In the rows, 128 means zero.
A state moves one step at a time under one of 6 hidden systems, and each row is a state written as 20 numbers. Each run below is a few steps of one system.
path 1, losib (9 x 20):
[[170 162 138 135 138  75 139 116 156 120  82 110 144 148  92  74 121  76
  104  95]
 [121 155 133 115  67 106  97  96 142 105 124 128 173  82  87 120 130  79
   98 104]
 [107 110 111  97  79 138  81 109 139 130 187 131 155 110 107 139 163  95
  153 181]
 [159  93 147 138 132 153 121 127 166 152 138 135 133 161 147 122 165  95
  172 211]
 [170  96 173 180 131 159 152 124 166 141  64 153 148 118 161 119 148 130
  111 146]
 [112  99 131 165 120 155 139 111 127 139 119 143 160  61 141 131 155 186
   76  97]
 [ 92 108  87 141 166 125 139 131 120 170 200 111 137 103 111 109 160 179
  118 119]
 [142 133 103 137 199  88 169 155 155 165 156 104 119 156 101  83 132 111
  130 133]
 [165 149 127 116 151  75 154 128 167 112  79 127 140 122  94  93 120  77
   88  94]]
path 2, kap:
[[109 155 127 147  72 139 127 122 110 100 174 150 120 145  99  84 119 112
  106 204]
 [114 142 151 190  95 166 109 124 107 140 186 122 132 147 150 118 137 106
  160 193]
 [151  95 141 174 154 151  95 122 151 182 168 104 140 155 144 137 165 119
  176 164]
 [174  80 124 153 195 116 151 141 185 173 121 116 135 149 127 107 160 124
  134 152]
 [155 132 133 163 203 109 200 161 154 138 104 147 116 124 136  99 135 125
   95 118]
 [122 183 143 164 186 104 163 140 105 116 147 148 103  99 123 129 138 123
   85  71]
 [100 175 121 109 143  95 115 106 108 113 187 141 129  87  86 130 164 106
  106  81]
 [ 80 145 102  65 106 114 130 116 121 115 190 156 140 104  89 100 164 113
  135 156]
 [ 85 127 114 102 103 157 143 128 102 122 180 161 109 147 126  92 146 156
  147 204]]
path 3, Vivuk, 9 rows:
[[142 129 132  57 145 109 117 115 121  99  78 156  80 156 112 151 125 170
  111  90]
 [119 176 131 129 144  94 167 126 106 121 110 131  96 166  94  61 100 156
   93 102]
 [105 147 123 179  78 135 162 134 114 133 107  99 166 114 124  68  72 138
  101 122]
 [149  69  94 147  82 141 102 134 140 137  90  75 170 126 155 139  82 134
  131 141]
 [185  87 106 147 165 118  85 146 150 134 133  91  94 181 137 171 113 114
  135 156]
 [142 159 162 192 169 145 127 152 120 124 174 149  75 153 135 161 126 106
  123 157]
 [ 93 149 174 160 112 183 133 127  97 110 144 181 113  86 153 171 132 155
  111 121]
 [108  97 120  80 114 144 110 112 120 118  98 157 118  98 122 163 135 207
   95  84]
 [137 119 103  89 167  90 150 134 161 140 101 131 104 146  70 106 109 171
   82  87]]
path 4, kap:
[[124 157 124 101 154 105 172 158 115 111 101 115 148 105 174 140 107  66
  167  90]
 [ 85 154 148  69 158 133 138 136 116 147 126 144 110 120 127 172 121 156
  175  62]
 [110 114 130  61 112 129  95  98 140 127 115 161 107 132  73 139 139 192
  100  99]
 [133 119 110 108  56 124 122 101 121  81  94 149 129 128 106  89 118 148
   68 162]
 [114 141 121 169  58 153 127 125  73  92 122 109 149 121 178 115  95 110
  131 163]
 [123 112 123 154 114 154  85 131 105 152 149  72 146 138 173 177 106 116
  193 124]
 [157  75 118  96 153 124  94 140 184 176 110  94 135 159 117 161 118 129
  173 126]
 [166 104 142 104 151 123 169 154 192 138  54 150 115 156 115 113 100 129
  115 136]
 [141 162 175 164 136 141 168 137 116 100  66 165 109 116 148 132  99 137
   83  93]]
path 5, nok, 9 rows:
[[187 128 158 163 154 120 135 129 132  93  87 147 125 129 184 148 160  67
  120 145]
 [115 171 185  92 155 131 123 102 113 129 129 165 119 129 145 147 182 105
  188 102]
 [ 62 130 111  61 139 141 150 134 110 142 166 160 120  98 112 140 144 182
  145 106]
 [117  69  54  97 111 120 150 141 114 116 106 110 142 113 139 107 110 184
   94 138]
 [168 119 113 152  94 103 105  96 111 122  72  72 155 163 142  77 114 126
  119 123]
 [128 190 170 176 110 113 101 100 130 149 152 102 145 151  86  95 116  88
  140 105]
 [108 150 132 153 144 133 136 157 171 144 205 151 128  91  76 148 122  85
  105 147]
 [164  73 101 114 165 133 140 160 167 106 138 162 100 115 144 166 155 106
  104 184]
 [166 109 154 105 151 140 129 108 112 110  74 159  95 175 180 131 175 147
  155 156]]
path 6, suzat (9 x 20):
[[124 108 119 154 136 144 173 172 162 150 144 119 174  94 161 122 125  72
  157 172]
 [159  60 121 108 129 138  97 104 174 144 102 131 168  92 138 155 186 126
  130 130]
 [129 128 134 118 152 106  86  88 143 158 157 130 112 140  60 113 173 169
  102  92]
 [ 99 194 147 166 139 121 149 145 133 136 197 143 117 125  82 105 117  88
  114 136]
 [124 140 144 122 102 143 142 140 132  95 137 164 155  90 161 140 155  47
  151 180]
 [141  89 126  65 113 133  98  85 122 123 109 147 136 145 145 121 202 144
  164 155]
 [113 125 125 124 141 125 128 107 133 175 155 121 110 184  82  65 141 191
  140 148]
 [115 135 131 205 128 148 172 163 150 155 170 126 145 115 115  92 102 110
  108 177]
 [149  90 121 166 120 145 121 129 139 112 136 136 171  63 175 159 174  90
  110 152]]
path 7, suzat, 9 rows:
[[124 105 132 167 188 159 132 163 138 161 160 134 106 106 148 199 128 157
  130 111]
 [103 132 144 112 171 142 162 149 142 129 127 176 124  63 134 176 144 146
  109  77]
 [ 87 158 123  65 129 104 161 123 123 110 115 163 146  73 105 117 142 132
  107  72]
 [107 158  97  62  97  80 148 120 125 106 117 122 152 124  89  72 117  95
  124 115]
 [158 132 107 107  96  90 120 122 148 114 101  94 148 172 111  80 103  68
  142 166]
 [188 110 146 163 106 128  82 110 156 136  97 100 129 190 126 122 115  99
  143 171]
 [158 119 171 194 118 169  71 108 128 142 132 127  98 170 134 161 126 154
  125 147]
 [106 137 156 182 135 177 115 135  90 125 168 157  88 122 152 179 129 173
  114 133]
 [ 84 133 118 124 155 159 171 153  79 111 159 169 108  87 176 160 145 164
  127 122]]
path 8, nok, 9 rows:
[[ 78 135 112 121 141 133 148 146 155 176 209 126 154 103  83 106 138 116
  151 147]
 [155  53  90 116 146 130 143 149 196 150 125 136 136 115 107 122 138 146
   96 172]
 [194  99 150 148 137 126 102  95 134 116  72 140 101 177 140 116 159 151
   95 146]
 [118 191 191 178 125 142 122  90  78 117 136 151 107 142 138 112 157 143
  124 103]
 [ 72 152 124 144 120 147 150 137 100 126 187 144 162  47 139 144 150 118
  123 112]
 [135  64  60  90 148 111 125 140 144 133 144 101 167  83 153 150 162 116
  139 131]
 [171 102 106  96 168  89 120 110 137 150  94  95 119 188 126  91 157 145
  152 118]
 [118 179 167 143 131 112 154 103 125 143 110 140 114 164  77  51 122 160
  107 105]
 [105 151 134 158  79 137 137 120 134 103 150 164 145  70  87 108 128 118
   54 137]]
path 9, losib:
[[109 123 127 153 169 124 122 111 132 177 164 116 132 113  89 112 154 193
  102  76]
 [117 166 116 156 188  96 161 149 144 152 194 121 119 122  80  96 132 108
  104 114]
 [153 149  98 101 159  66 160 142 145  95 130 133 131 117 109  95 142  60
  100 127]
 [146 135 118  67  93  85 107  86 135  99  92 131 157 131 102  88 163  93
  125 120]
 [115 138 155 116  50 139  82  82 142 137 136 126 163 139  86  91 138 111
  145 158]
 [130 110 139 176  78 169 112 136 157 136 159 131 152 121 128 127 119  89
  132 209]
 [168  63 118 167 135 155 129 145 154 131 114 127 155 100 183 159 154 110
  124 174]
 [143  77 143 145 163 148 128 111 147 167  98 131 155  96 162 140 182 174
  134  95]
 [ 95 134 154 152 167 144 161 127 148 183 147 147 136 101  96 106 149 186
  113  87]]
path 10, Vivuk (9 x 20):
[[181 103 120 174 160 114 120  99 103 114  90 120 115 143 167 113 171 162
   84 115]
 [126 138 116 199 160 116 108 119 110 160 183  91 126 120 105 120 138 159
   92  85]
 [ 92 123 115 158 123 149 130 168 162 154 177 123 151  67 103 173  86 118
  106 114]
 [135  98 135  88 143 149 147 169 173 129  84 151 131  99 152 200  96 112
  148 114]
 [148 150 176  91 169 122 128 123 132 137  73 142  86 186 135 149 124 137
  168  94]
 [110 202 173 138 103 121 117 101  96 122 128 137  98 175  86  90 103 141
  124 106]
 [ 98 145 106 135  45 135 127 119  93  86 122 128 142 107 117 101  81 137
   81 138]
 [150  66  59 121 110 123 142 143 114 101  87  99 139 122 171 120 102 156
   98 151]
 [172  86 106 173 188 120 139 149 142 166 127  88 111 177 148 112 126 155
  134 146]]
path 11, nas, 9 rows:
[[ 94 117 131 167  80 152  92 105 131 175 168  88 184  96 108 119 125 145
  140 120]
 [120  99  93 149 147 143 126 156 119 128 200 121 147  86 169 168 156  97
  147 169]
 [162 116 133 126 201 124 175 172 137 123 110 152  91 154 178 148 139 104
  151 154]
 [130 154 189 124 157 138 166 127 156 152  73 169 103 156 103 108 117 162
  123  94]
 [ 84 157 153 126  83 141 112  94 112 125 134 158 141  84  85 121 133 170
   82  83]
 [108 132  72 110  93 110 106 115  69  73 160 116 143  79 155 147 138 112
  103 120]
 [160 118  78  92 147  84 142 148 116 105 102  84 129 160 165 121 109  76
  161 136]
 [154 117 143 105 146 107 125 129 191 179  99 104 134 185  81  95 111 117
  163 131]
 [119 113 157 152 111 158  80 102 168 167 175 142 124 133  64 132 144 161
  113 145]]
path 12, nas (9 x 20):
[[113 128 109 104 133 123 133 129  99 112 103 141  81 149 107 130  92 211
   80  93]
 [126 131  96 144  98 109 100 125 107 115 104  82 143 105 115 149  66 150
   81  57]
 [145 101  97 113 110 111  78 121 137 128 114  77 174  95 144 177 114  88
  150  86]
 [139  92 121  70 136 133  91 138 161 148 135 115 129 147 135 182 134  95
  200 149]
 [127 103 144  98 127 160 123 156 177 146 136 159  84 173 102 159  95 143
  152 183]
 [134 100 144 160  99 172 133 138 147 120 107 166  97 134 117 142  93 184
   72 164]
 [127  97 128 168  92 162 128 117  94 112  81 129 145  95 179 139 118 185
   93 111]
 [100 109  99 115 127 135 148 139  90 140 104  91 167  93 188 142 115 155
  167  80]
 [103 109  90  68 170 110 160 168 160 162 138 107 149 103 121 153 105 121
  166  92]]

Which system made each run below?
path 13, 2 rows:
[[178 140 150 122 124  97  66  97 149 108  90 116 122 143 100 167 131  92
  106  85]
 [131 145 147  87  92 108 146 112 154 113  68 135 180 102 124  97 133  71
  145 110]]
 | kap
path 14:
[[100 135 159 139 168 164 120 149 142 182 182 132 106 142 123 176 127 143
  184 124]
 [ 98 113 151 113 141 173 167 160 168 140 144 196 117  85 120 167 130 145
  122 149]]
 | suzat
path 15:
[[140 129  78 100 163  75 151 141 140 105 171 130 123 127 104  91 166  78
  107 161]
 [150 115 125  93 132 112 152 112 151 119 122 160 124 160 115  62 180 109
  135 198]]
 | nok
path 16, 2 rows:
[[112 129 117 114 106 113 187 132 135 125  80 123 192  78 143  72 126 109
  120 107]
 [142 119 113  77  87  96  72  89 155 125 108 104 167 116  82 127 141  98
  124 100]]
 | nok
path 17, 2 rows:
[[116 130  74 117 137 106 168 191 145 113 157 112 131 110 124 137  71  76
  122 150]
 [131 114 143 134 149 158 181 165 132 140  94 131 136 138 202 135 114 110
  189 160]]
 | Vivuk
path 18 (2 x 20):
[[119  99 102 131 173 133 182 154 110 147  94 112 147 103 188 128 128 168
  142  89]
 [141 128 126 101 131  98 136 107 132 137  48  96 169 111 137 108 122 139
  128  51]]
 | nok
path 19 (2 x 20):
[[164 150 141 129 148  97 100 120 169 116 164 148  96 158  67 124 148  73
  101 159]
 [168 153 156 147 115 109 113  97 126  79 117 158 133 123 137 115 178  55
  106 154]]
 | losib
path 20, 2 rows:
[[141 124 127 158 215 119 142 140 135 157 155 138  84 142 114 137 152 170
   99  99]
 [133 182 172 172 163 123 116 120 108 123 131 139  96 121 122 167 124 133
  100  56]]
 | nas
path 21, 2 rows:
[[150 116  79 191 125 113 148 165 128 113 151  90 139 124 141 110  87  90
   91 165]
 [170  92  90 120 146  94 106 127 139 125  95  76 168 102 159 156 137  89
  134  88]]
 | losib
path 22, 2 rows:
[[108 132 130 152 142 139 164 161 165 133 149 163 146  50 107 150 122 113
   76 111]
 [128 139 115  89 128  98 131 109 124  85 123 158 154  58 125 137 181  89
   95  96]]
 | suzat
path 23 (2 x 20):
[[131 136 176 181 123 182 140 144 120 103 122 185  92 120 160 168 118 142
   99 162]
 [102 128 132 129 122 159 144 116  66  92 113 171 117  90 187 143 164 177
  110 117]]
 | suzat
path 24 (2 x 20):
[[136 125 154 122  93 155 113 143 135 116  84 122 146 118 170 190  81  87
  172 118]
 [147 131 135  87 127 131  83 112  94 101 104 128  75 191 150 172 117 147
  165 126]]
 | Vivuk
path 25:
[[146 126  82 177 118  93 111 123 115 116 136  62 174  91 138 118 113  92
   94  95]
 [123 104  77 143 156 123 122 166 121 147 172  72 142 111 161 177 100 102
  163 121]]
 | Vivuk
path 26 (2 x 20):
[[157 101 121 172 101 142  80 104 121 118 164 120 130 153 142 117 170 111
  126 206]
 [133 127 167 189 155 160 118 114 131 173 170 125 127 152 150 118 176 126
  173 165]]
 | nok
path 27:
[[105 147 100  67 149 105 112 122  82  98 146 140  76 143 109 155 127 174
  116  84]
 [100 142  74 116 114 111 184 150  71  96 133 120 123 133 151  77  95 146
  111 146]]
 | nok
path 28 (2 x 20):
[[148 108  74 186 141 102  98 129 121 127 184  85 127 121 114 126 130 131
   71 134]
 [179 132 128 188 178  98 158 138 138 130 135 110 135 142 153  90 160  68
  124 156]]
 | nok
path 29, 2 rows:
[[ 75 181 144 147 143 146 133 157 103 137 201 140  98 116 111 169  94 128
  138 109]
 [126 136 142 102 130 125  60  99 150 135 187 147 101 144  66 159 163 122
  132 137]]
 | kap
path 30, 2 rows:
[[157 154 172 161 103 116  80  63 131 130 125 126 146 145 105  92 181  99
  123 130]
 [101 161 151 158 146 136 106 110 126 146 219 149 116 111  90 130 175 124
  119 131]]
 | nok
path 31:
[[149 104 112 109  65 111  93  94 148 130  80  85 184 128 112  99 114 109
  131 122]
 [118  95 111 119  92 153 168 168 147 129  84 120 168  97 169 139  76 109
  148 153]]
 | kap
path 32, 2 rows:
[[139 136 118 194 155 140 154 156  84  86 149 148  91 110 174 153 121 129
   76 144]
 [102 106 133 166 153 169 146 141  98 151 132 135 122  95 170 160 130 202
  118  99]]
 | Vivuk
